In the rows, 128 means zero.
A single turn carries every row of the set below to another of its rows. Some are shown first; where does it send the rows asked next?
Doma: [142 112 156 129  93 109 110 134 114 136 147 144]
Pel: [ 96 126 118 149 149 135 144 129 120 109  80 108]
famuz: [133  94 145 130 133  89 149 160 144 155 141 138]
dor: [170 119 105 114  99 124 144 150 126 128 107 108]
Zuv: [135 120 133 124 160 147 158  94 154 120 145 139]
Petog: [ 98 126 109 135 124 143 147 110 119  95  96 103]
dalim: [173 123 126 123 102 113 144 122 156 154 126 121]
kiv: [136 128 158 149 147 158 121  94 128 133 138 142]
Tif: [148 136 129 153 162 127 107 150 151 136 108 153]
lari: [127 140 109  96 127 126 123 130 156  92 145 108]
Fena: [116 109 142 140 170 132 120 108 146 116 135 163]
mani: [130 143 154 124 140 159 145 136 104 152 160 135]
Zulil: [121 115 145 154 134 134 161  82 146 107 126 131]
sogip: [ 98 135 124 121 169 133 113 141 118 104  97 115]
befu: [131 139 116 103 126 123 131 117 161  97 157 134]
pamok: [122 148 127 125 141 165 123 129  88 107  99 117]
Melet: [137  97 145 121 143  88 147 159 139 156 134 139]
tokip: [110 104 141 165 153 127 155 102 140 118 113 147]
Gine: [144 131 115 145 164 134 105 168 136 122  98 140]
kof: [109 146  96 105 147 155 144 121 123 112 107 106]
zapo: [113 111 115 116 124  95 133 179 123 152 114 114]
fufom: [141 123 154 118  96 113 107 156 102 123 125 101]
guzo: [102 115 158 163 136 138 146  92 126 126 131 138]
fizez: [172 117 125 135  98 117 150 126 154 153 130 122]
zuk: [135 129 150 123  89 108 112 161 104 121 121 101]
lofo: [146 109 159 136  88 109 113 136 120 133 148 142]
lag: [116 107 113 115 130  99 127 173 126 158 117 115]
rimo: [ 90 125 135 143 136 147 145 126  93 105  97 107]
kuzo: [121 141 137 118 135 167 133 150  92 151 151 117]
dipe: [163 127 104 120  96 120 153 156 126 132 104 108]

sogip moves to Zuv
dor moves to Doma
zuk moves to famuz
Now these:
Tif moves to lari
Petog moves to guzo

A single turn carries every row of the set below to another of its rows. Some are shown first; where does it send the rows asked next?
G: [123 117 160 117 104 115 141 110 171  71 130 141 124 126 148  84 114 126
 149 136 133 124 134 159 125 125 163 159 143 131 156 132 162 141 152 155
 103 118 139 140 133 126  97 105 101 113 144 137 126 136 136 156 126 123
 120 142 159]
A: [ 94 130 130 138 120 103 101 137 131  91 121 152 100  77 117 163 130 121
 128 139 175 148 154 143 128 137 175 120 114 126 139 153 105 135 143 139
 133 158 124  91 134 122 109 125 162 117 121 142  82 170 138 138 108  96
 126 105 117]
D: [142 139  83 113 122 104 135 112 109 150 103 130 141 122 136 119 143 132
 132 126 147 121 150 138 123 147 141 146 139 153 134 123 125 114  77 134
 114 109 100 131 122  95 113 168 132 117 138 108 112 107 144 118 136 188
 118  98 117]
S: [130 108 128 146 111 126 114 130 168  64 144 144 130 167 164 118  94 121
 137 111 155 114 127 143 122 102 169 144 119 101 145 130 130 126 146 147
 120 123 127 147 161 153 102 117 117 107 111 145 169 136 126 142 127 119
 117 118 146]
R: [125 141 154 125  88 128 108 142 134 129 125 139 131  96 107 132 140 123
 153 167 148 160 135  97 147 116 166 130 139 140 127 151 143 138 111 173
 107 137 143 127 152 147 111 121 118  78 102 131 108 192 137 109 149 125
 108 139 118]
K: [ 94 141  93 133 110 107 132 148 154 150 129 162 142 129  87 145 140 122
 127 175 100 143  86 108 111 103 125 137 112 111 132 144 133  99 115 125
 155 120 155 129  95 114 155 113 138  91 116 124 124 121 152 129 101 124
 138  82 118]
J: [130 102 126 147 112  83 143 118 132  74 139 150 122 128 147 130 133 133
 119 142 124 125 126 171 125 110 164 163 114 118 138 119 112 145 166 155
 137 102 139 141 136 137  95 126 133 120 122 145 150 145 124 169 126 105
 107 164 156]
Q: [158 131 105 145 118 172 102 138 167 155 123 102 121 149 146 131 139 112
 130 167 104 143  96 129 127 106 141  76 144 114 160 138 154 119 120 158
 118 101 108 117 152 150 118 128  98 138 151 123 116 123 163 123 125 118
  76 117 110]
X: [116 113 124 136 161 126 123 163 130 155 135 150 116 126 113 103 163 143
  75 154 131 159 136 155 158 136 107 143 102 114 150 130 116 130  87 123
 146 146 139 152 102 109 125 148 132 110 173 140 138 123 124 102 106 145
  98 111 112]
Z: [159 158 109 132 152 141 130 125 105 156 118 106 135 131 130 159 141 122
 143 106 134 135 115 110 141 175 161 134 140 132 137 112 107 137 156 170
 118 123 103 125 119 138 152 126 128 167 128 105 153 109 129 129 164  91
  96 136 105]
V: [124 129 169 139 130 121 129 140 111 130 112 163 119 109 109 134 114 132
 145 117 172 140 150  80 119 102 148 136 153 133 126 143 111 130 144 118
 137 128 128 147 151 150 142 121 150 133 134 153 142 186 133 111 128 115
 155 102 157]
C: [147 107 112 131 147 135 143 166 110 154 123 107 113 160 115 174 115 111
 124 124 113 115 116 124 119 104 121 112 152 138 144 122 121 134 129  98
 155  74 129 130 143 157 107 124 123 163 176 140 155 135 130 145 126 128
 107 142 109]
M: [103 127 108 108 101 123 113 121 120 126 144 159 151 141  86 129 157 124
 138 122 102 140 100 103 149 122 108 131 152  91 107 138 129 127 112 116
 119 139 114  90 128 114 128 107 143 121 100 127 100  94 142 154  95 135
 160  93 115]
H: [111 137 109 123 137 107 135 122 136 149 128 110 111 147 121 159 110 115
 110 146 123 150 106 161 133 151 139 112 137 134 139 134 120 122 146 119
  84 106  97  76 132 129 107 125 116 170 199 128  78 104 153 150 107 105
 101 147 130]
B: [139 143 114 105 156 143 116 125 144 141 116 121 104 111 139 124 117 127
 118 128  91 153 122 136 127 163 123 110 163 115 141 114  81 117 175 161
 152 138 130 112  78 143 140 112 107 119 182 128 128 153 134 110 145 100
  80 128 112]
W: [112 116 116 116 109 113 159 133 129 135 133 135 107 147  82 148 148 141
 129 137 108 124 127  95 102  93 101 147 131 116 116 128 149 134 118 140
 133 141 176 132 126  90 120 134 158 118 139 126  84 110 142 144 116 146
 139  83 108]
P: [119 146  77 125 128 137 100 142 174 176 134 144 162 124 129 115 144 179
 137 104 151 135 130 120 163 123 115 122 142 127 127 132  85 122 121 128
 161 126 135 110 134  81 137 157  95 131 126 139 125 122 141 127 127 123
 103 117 150]
N: [154 148  98 130 151 135 126 136 113 127 111  96 104 144 132 120 130 132
 112 121 124 130 116 120 128 164 170 110 134 152 154 115 129 123 131 147
 122 187 135 143 136 156 123  80 116 138 182 127 131 133 156 103 150 151
 106 130  73]

K moves to M
Q moves to H
R moves to A
Now these:
X moves to P
B moves to Z
G moves to J

A single turn carries every row of the set below to another of its rows. Some are shown first; where does it send the rows asked next?
Mep: [135 138  97 160  80 153 162 137 112 151 147 125 122 114 122 123 118  75
  92 147 134 138 128 161]
Pana: [ 89 114  94 140  67 181 136 139 114 112  80 141 141 109  82 156 165 118
 191 134 126 155 149 148]
Rivu: [ 97 117 129  95 106 169 111 145 118 138  88 142 110 114  97 155 101 118
 133 156 118 177 158 167]
fekon: [ 86 130  94 148  66 187 133 132  94 128  83 139 149 114 108 155 175 116
 177 136 138 159 145 140]
gerav: [ 82 124 137  94 102 180 108 140 128 132 103 148 113 114  94 127 110 113
 129 157 108 171 152 160]
tifat: [131  92 100 162 111 127 117 144 134 132 140 103 123 151 105 124 104 124
 171 112 118 113 146 192]
Kitor: [134 118  94 156  86 153 170 143  97 142 114 130 130 131 128 144 130  85
  91 155 144 138 123 154]
lat: [108 120 127 160  92 173  91 104 110 156 153 133 175 111  78 117 113  84
 142 104 163 135 110 151]
Vek: [ 96 120 130  93 103 181 127 146 120 147  95 144 121 119  98 155 101 114
 124 157 109 180 148 156]
zil: [103 133 126 141  88 175  94 107 115 165 164 143 161 120  83 108 127  92
 150 115 158 130 113 140]
tas: [123 103  86 167 141 155 122 120  99  97 119 118 141  90 115 146 131 102
 128  74 123 138 165 160]
lagek: [119 102 114 150  84 111 125 148 142 148 141 119 114 162  96 132 118 119
 173 117 133 126 153 189]
Sab: [124 147  95 160  80 166 168 136 113 156 134 143 146 115 127 133 121  87
  96 148 146 147 113 155]
Zogam: [119  81 100 156 106 135 110 145 133 134 136 117 127 159  76 141 118 129
 176 109 115 127 152 200]
Suda: [100 108  81 172  66 179 133 128 112 135  92 152 140 118  92 151 177 110
 188 125 115 144 147 134]
Vumi: [128 110  86 144 136 157 117 126  87  99 120 120 128  87 124 154 120 119
 137  75 128 144 168 163]
zili: [105 124 125 156  95 168  92 108 118 161 164 130 151 123  88 106 123  97
 149 117 173 124 110 149]
Pupu: [124 107  78 158 131 148 119 122  96  92 109 126 139  85 111 148 136  96
 146  77 119 138 176 166]

tifat moves to Sab
lat moves to gerav
Now these:
Suda moves to lagek
fekon moves to Zogam
Pupu moves to zili
Rivu moves to tas

